A single turn carries every row of the set below to another of its rows. Some are shown first; where does it send the rows asked next?
noza: [-20,3,1,-10,2,6,-1,3,2,4,-8,7]
mor: [-12,-3,7,-8,-13,-8,0,0,-9,-2,-16,12]
vulud: [-12,0,-11,-5,-16,4,-4,3,-3,-6,-8,15]
Bune: [1,12,-5,12,-21,0,3,-4,8,-9,-7,13]
gasad: [-11,4,12,-1,-7,-2,-2,2,-4,-5,-10,-14]
Kizi: [-10,2,4,-10,-2,-8,-3,3,-4,7,-14,-8]
dek: [1,15,4,3,-11,-8,8,-4,5,1,-6,-15]
dofad: [-22,-1,-5,-3,-13,8,2,-3,-9,-3,0,-1]
tipak: [-8,7,8,-2,-12,-3,5,-1,-4,-8,-6,-17]
Taba: [-13,0,13,8,-17,2,-4,-2,-5,-10,-10,5]
Vev: [-6,10,1,-18,-12,-10,11,1,1,-2,-13,8]
Mize: [0,7,-10,9,-13,1,-1,-15,-4,-1,-9,13]
Runi: [-5,8,-16,-7,-3,8,-2,-9,-2,-3,-8,10]
Bot: [1,13,-7,10,-5,5,-2,-12,4,-1,-11,12]
nas: [-13,-1,5,1,-10,-2,-6,1,-9,0,-8,-13]
gini: [-18,5,-2,3,-4,4,8,-1,-2,10,7,11]
leka: [-15,8,0,3,-1,0,9,-1,2,13,4,14]
nise: [-10,7,-3,10,-25,-1,11,-12,-5,-2,2,-1]
miro: [-11,11,-1,7,-5,-2,13,-5,2,12,5,13]
Zomel: [-1,13,-10,-1,1,8,-2,-8,4,-2,-9,11]
pupe: [-4,5,-15,0,-12,4,0,-13,-8,-2,-7,11]
rutop: [-3,8,10,-5,-9,-16,6,0,-2,1,-14,-9]
pigup: [-1,12,4,-8,-3,-13,5,1,4,8,-12,-9]
kufu: [-16,6,-3,6,-9,4,10,-4,-3,7,9,9]
supez: [-6,14,10,8,-16,6,4,-3,6,-15,-5,-2]
voten: [-8,3,-8,8,-25,3,-1,-3,-3,-9,-6,13]
Futo: [-2,20,3,-8,-13,-2,13,-2,9,-11,-5,0]
bok: [-12,10,-2,9,-10,0,14,-5,-1,10,9,10]
dil: [-8,3,13,-4,-5,-10,1,3,-3,1,-15,-8]
pef: [-6,9,-10,-10,-7,3,0,5,7,-3,-12,16]
Dozel: [-3,10,7,-4,-14,-11,10,-2,-2,-3,-8,-15]
besaz: [-1,15,4,10,-15,-9,13,-10,8,6,-6,6]
Nekub: [1,17,-6,1,-10,0,4,1,14,-3,-10,15]
reka: [-7,13,5,-2,2,-6,6,0,12,10,-13,11]
Nitu: [-7,6,5,8,-16,-2,1,-4,-4,-3,-4,-17]

gasad turns into tipak
supez turns into Futo
Bot turns into Zomel
Now find these:
nise turns into besaz
nas turns into Nitu
bok turns into miro
Bune turns into Nekub

A single turn carries every row of the set below to another of its rows. Some are shown first; where does it send the rows asked next?
nafaz: [0,-2,-22,-20,15,-14,1,8,7,-4,-17,13,-11,-5,0,-4,-8]
Des: [-10,6,-17,-6,17,-10,4,-7,-2,12,-17,-12,-5,-4,7,-4,-6]
Vob: [-12,2,-22,-4,17,-13,2,-8,-4,10,-13,-10,-3,-8,2,-2,-11]
Vez: [-11,0,-24,2,22,2,1,18,2,-11,-27,0,-22,1,-8,6,-10]
gir: [-10,3,-4,-1,26,-11,4,6,-10,-1,-24,-7,-17,10,10,12,-4]
lokin: [2,18,-23,-4,24,-8,0,-5,-9,-11,-9,2,-10,5,12,14,-14]
mitig: [-2,3,-19,-2,18,10,4,11,3,-11,-35,-4,-21,3,-4,3,-4]
kudog: [-21,4,-19,1,25,-8,12,-8,-5,-7,-25,6,-5,5,-1,-1,-21]
sim: [-11,-8,-11,-1,21,1,1,5,-1,-21,-13,-1,-20,6,-12,-5,-9]
gup: [1,18,-22,-3,24,-8,1,-4,-8,-9,-10,1,-10,7,13,13,-13]
Kabov: [0,4,-18,-9,26,-7,15,-5,-4,-5,-13,-3,-14,6,16,6,-27]
gigoz: [-5,3,-20,-7,14,-8,4,-13,-4,9,-17,-10,-2,-8,3,-3,-10]
vilu: [-4,-8,-10,-5,18,5,2,-3,0,-22,-19,-1,-19,5,-12,-5,-9]
faz: [-8,21,-11,-8,25,9,3,2,-4,4,-19,4,-10,1,-8,5,-17]
gugom: [-5,-9,-9,-7,5,-3,2,8,3,-8,-14,-14,-7,3,4,-3,-5]
vut: [-12,-3,-20,4,17,2,2,17,2,-9,-25,-3,-25,-2,-9,7,-11]
mer: [-3,-10,-11,-8,4,-2,1,4,2,-11,-13,-12,-5,1,3,-1,-9]
lag: [-7,20,-7,-11,14,8,9,3,-3,-8,-17,5,-29,1,3,3,-6]
sunuk: [-7,-5,-6,-3,21,5,2,4,2,-20,-19,-5,-21,11,-7,-5,-3]
fam: [-18,-4,-17,-15,19,-9,3,-7,-9,4,-15,2,-17,-3,17,-7,-9]
dezef: [1,5,-17,-8,24,-7,15,-5,-4,-5,-14,-3,-14,5,19,5,-27]
zudam: [1,-5,-21,0,11,7,1,5,0,-13,-28,-2,-20,-8,-11,8,-13]
vune: [-11,-3,-15,-16,16,6,-2,9,-13,-6,-5,13,-15,-4,8,-2,-4]
Sanuv: [-11,4,-17,-2,20,-1,12,-17,-4,-10,-31,5,-3,4,0,-1,-19]
kirub: [-10,-6,-17,0,23,-14,0,1,-15,-8,-15,2,-10,-2,-5,17,-19]
sut: [-7,-1,-10,-17,17,10,-2,6,-10,-4,-10,11,-16,-2,12,-3,1]
Lipet: [-11,-5,-16,-17,15,-3,4,-13,-8,3,-20,1,-16,-4,17,-6,-7]
nakek: [-1,4,-16,-8,25,-7,15,-3,-4,-6,-13,-4,-14,5,18,6,-27]
Fon: [-2,1,-14,-1,15,9,3,10,4,-9,-33,-7,-23,-1,-4,7,-4]
luf: [-7,-12,-13,-6,6,-5,0,8,3,-10,-9,-12,-6,1,2,0,-10]
sepam: [3,18,-21,-5,23,-6,0,-5,-9,-10,-11,1,-10,7,13,13,-12]
mif: [-2,0,-19,-19,18,-13,1,11,7,0,-19,9,-12,-2,4,-6,-3]
Ket: [-15,-8,-21,-16,17,-7,2,-12,-11,-1,-15,3,-15,-7,13,-5,-14]
nolu: [-7,21,-13,-9,24,9,3,0,-5,4,-20,6,-9,-1,-11,5,-18]
Kavud: [-3,-3,-15,-18,14,10,-2,2,-12,-6,-8,13,-13,-6,8,-2,-3]
puvut: [-1,13,-14,-12,9,8,8,-5,-6,-14,-14,10,-24,-7,-6,6,-15]
lebub: [-10,20,-13,-9,25,9,3,2,-5,4,-17,6,-9,-2,-11,6,-20]
Gugug: [4,0,-19,-21,14,-11,2,4,8,-2,-22,9,-11,-3,4,-5,-3]
fasa: [-2,-2,-26,-1,17,8,2,7,0,-16,-31,1,-18,-4,-12,6,-13]
fafod: [-18,9,-13,0,26,-4,13,-8,-2,-4,-32,1,-8,10,7,-2,-13]
keze: [7,-2,-8,-8,17,-1,3,-13,-12,-8,-30,-4,-9,1,2,14,-10]
Ponu: [-15,15,-13,-7,15,0,7,8,-6,-10,-8,10,-28,-3,-3,5,-16]

Gugug turns into nafaz
zudam turns into vut
vilu turns into sim
Now find these:
Vez turns into mitig
vune turns into sut
Vob turns into Des
kudog turns into fafod
keze turns into kirub
fam turns into Lipet
Ponu turns into lag
luf turns into gugom

A single turn carries every row of the set below to another of its rows. Some are shown first; where does it send the rows asked next?
lasub: [-8,3,-3,-15,2,-6,2,12,3,2,4,-2,1,-8,-19,5,-2,13,-14,7,0,11,-8,-6,0,-11,-10,7,-3,0,-14,3,2,-1]
Zet: [-14,-11,-5,3,-1,10,4,0,2,-3,-6,3,7,-5,6,12,-1,2,13,-2,-10,5,4,1,-6,13,3,-12,-1,7,-7,5,10,-7]
vapet: [-7,0,5,7,-5,-9,-3,13,8,-7,-1,-3,-8,-1,5,-4,10,-2,-3,0,-3,-7,-6,1,1,17,1,-2,-10,22,8,9,10,-5]
Lero: [-5,4,2,0,0,1,-12,-20,3,-10,12,8,7,-4,-6,-2,13,-6,1,-1,-2,-1,-6,12,0,6,-7,6,6,5,-1,8,-6,3]
raval: [5,0,-4,0,1,-14,-6,-10,-2,-8,7,6,-10,-14,3,9,-2,0,4,-7,-7,-2,-10,3,-4,13,17,-4,0,-5,1,-9,-1,-4]
pup: [-6,-7,-13,-5,7,-6,-5,-6,11,-4,-11,10,-6,4,13,-18,6,-4,-5,4,-5,-7,-1,-5,-7,3,5,1,4,-1,-1,-2,-2,14]
dode: [-9,5,1,5,7,6,-8,-12,1,-8,4,4,10,0,2,-1,8,-7,8,3,0,0,-12,12,5,5,-13,1,3,14,7,8,-6,-2]
kif: [0,6,-2,-11,11,-6,4,16,7,4,1,-4,-6,-10,-13,1,-6,6,-9,4,-2,13,-11,-3,1,-13,-8,7,-4,-8,-8,-4,-1,6]
tevif: [-14,4,2,1,3,-4,-15,-12,5,-6,11,7,12,5,-4,-1,5,-3,3,1,0,-4,-6,17,1,-3,-6,3,7,7,0,9,-4,-2]
ros: [-2,0,7,12,0,-11,-4,10,5,-11,-3,6,-11,-6,3,-7,16,-5,-6,-3,-5,-7,-6,1,0,15,-2,4,-2,8,7,13,13,-1]
toson: [4,10,-9,-18,4,1,-5,6,2,6,3,1,-2,-8,-13,-3,-1,11,-4,5,-5,4,4,5,11,-12,-14,3,-11,-9,-1,4,-1,8]
togu: [-9,-4,-15,-7,4,-5,-7,-2,14,-3,-14,0,-1,-1,8,-16,5,0,4,4,-7,-8,-3,4,-9,1,4,0,-2,-1,5,-6,-6,20]
Ved: [-10,1,3,8,-4,-17,-10,19,4,-4,-3,0,-6,-5,4,-3,13,1,-2,0,-5,-10,-3,8,0,14,-2,2,-4,11,12,8,11,-1]
beba: [5,-1,-1,-14,5,-9,5,12,8,1,-1,-2,-10,-11,-10,-2,-7,4,-8,10,6,9,-10,-4,7,-14,-6,6,-5,-4,-10,-3,-1,9]
tubev: [-1,-8,-18,-5,1,-1,-8,-8,12,-4,-14,-1,-3,4,14,-14,2,-6,-2,5,-6,-7,-4,3,-6,-3,7,1,-4,9,2,-7,-1,10]
garob: [4,5,0,-11,4,-5,10,20,6,6,3,-1,-8,-15,-11,0,3,7,-3,2,1,11,2,3,9,-4,-16,0,-12,-1,-6,6,2,8]
Rire: [0,14,-10,-17,9,0,-1,13,2,6,2,-3,-1,-3,-15,-2,-1,15,-10,1,-8,6,-1,-2,3,-11,-12,4,-8,-8,-4,4,1,4]
vuko: [5,-2,-4,2,5,-19,-2,-3,2,-13,2,2,-6,-9,3,10,-6,2,6,-6,-1,-7,-14,11,-6,-1,17,-6,2,0,-4,-7,0,-7]
vog: [-17,-11,0,1,-2,0,10,3,11,-3,-4,4,7,-10,0,5,6,2,14,-4,-6,5,3,6,-13,8,1,-14,-5,4,-14,7,6,2]
Tuz: [-12,3,1,3,1,4,-12,-19,7,-7,9,3,8,0,0,-3,4,-9,5,4,-2,1,-10,13,1,-3,-9,2,-4,13,6,4,-8,0]
sesob: [0,8,-7,-10,1,-8,-5,15,-2,2,-2,-3,-2,-10,-16,4,-2,12,-13,5,-8,5,-8,-4,1,-15,-8,6,-10,-7,-4,3,9,-5]
volo: [-5,-1,1,7,2,-8,-2,16,4,-6,-9,-3,-6,-1,10,-5,10,-4,0,3,-1,-5,-13,-3,3,19,-2,-1,-1,19,9,7,8,-3]
kab: [-6,-10,-17,-6,3,3,-8,-4,8,-3,-18,-1,3,4,14,-10,2,-5,4,8,-5,-3,-8,-3,-5,3,5,0,4,8,0,-5,-1,9]
Zigem: [3,-1,-10,4,2,-13,0,-6,-2,-10,5,1,-11,-11,9,12,-6,2,1,-5,-2,-6,-8,9,-3,7,12,-5,-5,10,4,-13,-2,-6]
Gimer: [4,5,-7,-14,-5,-9,-7,13,-3,1,2,1,-7,-10,-14,5,-6,15,-11,7,-4,0,0,-3,9,-11,-3,2,-12,-6,-3,4,10,-4]
fir: [5,2,-11,3,6,-6,-2,-8,-7,-12,-1,1,-4,-9,8,13,-5,4,6,-4,-3,-6,-11,9,1,9,9,-4,2,7,6,-9,-4,-7]
Medu: [-17,-12,-3,1,-3,-2,3,-4,6,3,0,13,3,-10,7,4,7,-4,7,-2,-9,7,5,-3,-10,11,0,-12,-4,-2,-13,6,10,-1]
pugam: [-17,-11,-2,5,-1,10,5,-2,10,0,1,4,4,-2,6,6,-1,-2,10,-3,-10,6,9,5,-7,8,1,-12,-8,9,-8,6,9,-3]
nobe: [1,7,-8,-11,7,-6,6,20,3,8,-1,-4,-3,-14,-12,3,4,8,-10,0,-4,12,-2,2,2,-8,-18,3,-8,-4,-9,2,3,4]
nifu: [-8,-3,2,-15,-3,-3,-1,9,4,2,4,3,1,-5,-17,3,-6,10,-8,12,2,9,-3,-7,6,-14,-7,3,-6,-2,-14,8,6,-1]

raval turns into pup
nobe turns into sesob
toson turns into nifu
Now find these:
Zigem turns into tubev
vuko turns into togu
dode turns into Zet

